Rotation paths and how fast each direction turns (deg/step):
Each turn is a multiple of 5 degrees from 10 to 175, or 0.
Each row of a path follows its step; steps can be skipped.
path 1
step 0: [ -4   1  22   3  30 -14   6  10  -1 -14   1  22  -4  -3 -15 -30   5 -15
  -5  24  15 -10  22   5  -7  -4  -6   9  12  20 -15  13  11   4   4  -9
  19  22  25 -46   5   3  -7  21  15 -21  15 -23   0 -16  -1 -10  -9   1
  22  12 -17]
step 2: [ 13  -5   2 -19  15  -9 -18   1  -3 -17 -17  -3 -15   2 -17 -16  16  25
  13  -6  -3 -28   9 -32  -9 -22 -21 -11  15   1 -43  -2  -8  -5   4   9
 -32 -15  15  15  12  15   9 -18  -4 -29  -1   5 -18   3 -14  11 -11 -20
   4   8 -10]
step 3: [-24   3 -22 -11  17 -22 -20  40  -5   1   6  10 -32   2   9  -7  15  -9
   4  31 -14  -2   3   5   5  12   8  24  -6  10   3   7 -39   1  21  11
  19   7 -13 -18   1 -13  11  18 -14  20   7   9 -23   9  -9  -6 -13   5
   9  21  22]
step 4: [  1   9 -14  13   2  -6 -18  33  13  21  18 -28  16  22  -2  -5  -8  17
   0  18  23 -11  -9   0   0  -4  -6 -17 -14 -18 -31  14  27  -2  -9 -28
  12  -4 -24  16   1   4  15   5  19 -18 -16  -5   7  16   2   0  11  -9
  40  -4   0]
step 6: [ -8  -7  28 -29 -10  12 -12  24  -4 -12   2  13  13  14  16  -5  17  -3
   8 -15   5  -1 -11  26 -20  14   1  28  -2   4  -4  13 -23 -25 -25   4
   1 -10 -30   2   1   2  -9  -1 -18 -27 -10   8  23  -9 -27  -1 -14   7
  33   0  14]
step 8: [ 17  -8   0  21 -24   5   7  37 -34 -10  -7   5   6 -34 -32  -5   7  12
   1   1  21 -14   0   9  -8   7   1  14  -3  -9  18  -5   7 -13 -16 -10
  15 -27  19  -1 -16 -23 -18  12   1 -24  28  11 -19 -10  -2   9   8 -19
   6   4  -2]
step 9: [ -9  18  21 -17   2 -14   9  -9  -1  10 -12  11  32 -19  12 -10  14  15
  13  -1   1  -6 -10  21 -10 -17  23 -11   6  19  11  26   3 -18 -18   4
  11  34   1 -13  20 -20   4  35  12  15  -4 -14  21 -18  17 -12   7  18
  11   3  12]
step 10: [ 28 -16  -3 -23 -13  30  -9 -17  -2  -4   2   1  13 -17   1 -25   4 -26
  -2 -11  -3 -14  -4   7  11 -40   1 -19 -13 -29  -1  -8  -6 -21  -8 -27
 -22 -13 -19  10  -1  -4 -13   3  -7  18 -13  19  -6   7  -4   3  18 -14
  -9   0 -34]
step 12: [  2   6  -1 -10  -9  11   7  12   8   5  36   3   4   9  -4  15  10   1
  14  26  24 -12  -9  20  12  -4  -6 -27  -7 -39  26  -1  -9  11  12  -1
 -10  11 -20 -22  22 -30 -10   8   2  21  -3   1 -22  -3   7  -7 -19  15
  16  19  29]
[  2   0   1   7  -5  -3  -7   5   5  -3   2  -6   0  -1   7   4   5  -4
   2  -3  -4  -3  -1   0  -3  -7  -7  -3   0   3  -3   0  13  -5  -1   5
   3   0   4   1  -3   4  -7   2 -11  -5   0   1   3  -4   2  -8  -2  -2
   3  -1   5]
160
[ -1   5   5   4   8   4   2   3   9  -1   3   2   2   2  -4   3  -3   2
   0  -6   2  -9   7  -3   3  -5  -1  -5  -3  -4  -4   0   2  -5   1   9
 -13   1   1  -2   1  -7   6   2   1   1  -3  -8   4   3   5   4  -2   1
  -1  -3   3]
145
[ 5  6 -5  6 -4 -1  1  7 -1 -4  0  3 -4 -2  1  5 -1  7  1  0  3  2 -3  3
  9 -2 -4 -5  4  4  6 -2 -2 -5  0  2  6  2 -4  0 -4 -3 12 -2  6 -2  2 -4
 -4  4  1 -7 -9 -5  0  7 -4]
80
[ -2   5   5   4   8  -8  -6 -11  -2   0  -1  -1   1   6  -3  -2   5   9
   1  -4   3   3   3   0  -5  -5  -4  -3   6  10   0  -7   4   4  -4  -1
   3   0   0  -6   3   1   0   4   4   2  -9  -3  -4   1  -2   0   3   1
   1   3   2]
160
[ 5  1 -2  1  2  4  4  0 -5  4  7 -9  1  4  5  0  1  4 -4  3 -7 -5  3 -7
  6 -2  2 -6  3 -2 -4 -6 -2 -4 -2 -4  2  3  0 11  3 -5 -8 -6  4 -2 -7 -2
  1 -6  0 -3  2  6 -3  2 -5]
130
[  3  -3   2  -2  15   4   4  -3   0  -1  -1  -1   5 -11  -1   8   1  -1
  -2   0   0   3  -6   0   5  -3   5   1   1   8   6   3   2  -5   5  -6
  -4  -4   4  -4  -2  -5  -4  -1   4  -2  -2   5   1  -3  -2  -6  -1  -6
   5  -6   1]
35
[  2   8   7  -5   0  -1  -3   5  -5  -3   8   3   3   0  -6  -1   0  -2
   1  -1   6   1  -1   0 -10  -1   1  -4  -3  -1   1  -2   3  -1   8   4
  -1   8   4   5  -2   4  -1 -11   5  -4   2   0   4   3  -8   0   5  -3
   7   2  -7]
170
path 2
step 0: [ -3 -21  13  -5 -18  12  11  -2 -17   5  24  14  15 -15  16  -1  22  18
   1 -15   3   9  -1  -5  -6   3 -20  19   1 -25 -25  17  22  -7 -24 -12
  16 -18  16   6   7  -6   6 -28 -16   0   2  11 -12  43 -16  -1  29  -9
 -12 -11  -9]
step 1: [ 10   1   6  10  19   4 -17  -8  -6   5 -45  -3   2   4  18  -4 -44  19
   4  -3   7  -4  10  -1   4  -5   5  13   5  -8  -1   1  12   1  22  10
 -47   8   7  -9  -3   0   6 -11 -25 -10  -2  14 -37 -12  10  31  -5  -8
 -22  -6 -10]
step 6: [  7 -26  -3 -15   1  16 -10 -18   7  17 -41  15  12   1  -6  22  -3 -28
 -24   8  -9  22   2  12  -2   3  25   4  19  19 -17   5 -20   1  -4  22
 -18  -6  17   9  -8  22   4   6   9   1  27  10  -4   8 -10 -11   7 -22
 -26  -5  23]
step 7: [ -6  24 -27  16  24  -8  32  11   6  11  -6 -21   4   0  -8   2  14  -1
  -5  11  -3  -5 -13  -8  11   5 -16   8  13  -2 -42  11 -24  -7  18 -57
  11   1  -4  -5  -2  -2   8 -21   2  15  13   8 -13  -2 -18   5 -13 -17
  12   5 -13]
step 8: [-23  -1   4  -2 -31  -5 -12  24  26  -6   0  -9   0  13  10 -17 -27   0
   7   8  12  25   5   3   1  -5   7  -7 -10 -33  -1 -43 -12  -4 -11 -11
  -2   2  -2   0 -32  -1 -11   2 -31  25   3 -11 -21  -7  14 -25  13  -9
 -11  16  16]
step 9: [  5  -1 -11   6  18   0  -2   0   3 -17  28  14   5 -13  14  22  16  -7
  -9  16 -13   3  16  -2   6  -3  40  24  32  19 -19 -12  19 -13 -26  13
 -25  13  21  -7 -17 -12  14 -14  13  12 -18 -27   3  18   2 -11  -3  -1
  -2 -15 -24]
step 10: [ 16  -1 -13  11  12  -3  -7  17  -4  -7 -23 -30  -9 -20 -30  -7  -5  10
   4 -15  12  -9   6   5   7  -7  25   5  12   5  19 -24  16  36   5 -25
  -6   8   2  29  17   2   2 -19   8   3  24  -1   3 -37 -20   5 -19   5
   8  20   0]
step 11: [-28 -13 -40 -14  -8  -3 -11  26   7  13  12   8   9  15  -3   6  -9  -7
  -3  17  10 -25  -6  -2   3   5   3 -17  13  -5  -7  14  11   9 -14   7
   8 -25  -9  29   2  32  -2  15  -9   0   7   4   5  18  13 -50  -3  11
  14 -19  23]
step 12: [ -4  17 -11   6   7  14 -13   6   7  11 -16  21   7   7   7   0   9 -12
 -30   4  24   4  11 -10 -11   7   1  13  13  -2  18  -9 -13   1  -6 -24
  17 -12  21 -20  20 -54   0 -23  26  -3 -22  19 -19   3  23  -5   0  -3
  14 -10 -16]
[  3  -1   9  -1  -4  -5   0   5  -1   0   0   9   4   0  -2  -1  -4  -3
  -6   1   5  -4   4  -9   4  -3  -1  -6  -2  -1  -2   5  -1  -3  -5  -1
 -14  -1   3  -1   7   7  -4   5  -5   0   5  -7  -3   1  -1  -5   1   1
  -2   2   2]
140
[  1   0  -2  -6   0  -2  -9   4  -1  -4   4  -1  -2   1   0   0 -13  -5
  -6   1  -5   5  -8  -1  -9   1  -5   2   0   0   2  -3   2   2   4   8
  -2  -3   5   1  -6   2  -3   1  -1  -9   6  -2  -5  -5  -2   0  -3  -7
   3   5   1]
155
[  3   5   5  -1   1  -1   1  -1   9   1   3  -4  -2   2  -4   5  -6  10
  -1  -4  -6   2  -4  -1   0  -9   3   3  -8   5  -6  -5 -11  -3  -5   3
   1   5   2   2   1  -2   0   1  -2   4  -4  -5  -2  -1   1   0   1   4
  10  -6  -1]
65
[ 6 -3  0  6  6  9 -3 -4  1  0  4  9 -4 -5 -3  2 -4 -1  0  9  0  6  0  3
  0  0 -1 -2  1 -5  0  2  1 -5 -5  0  1 -2  8  7  2 -6  7  4  8  2  6  0
 -2  7  6  5  6 -3  0 -4  2]
125
[-2  3  2  3 -2 -1 -5  7  3  1  2  6  1 16  6 -4  0 -5  7  3  0  4 -2 -3
  2  1 -7  2  0 -5 -3  7 -2  3 -6 -1  7  2  3  5  3 -5  3 -8 -1  1 -3 -3
  2 -5 -7  1 -3  2 -1 -3  4]
90
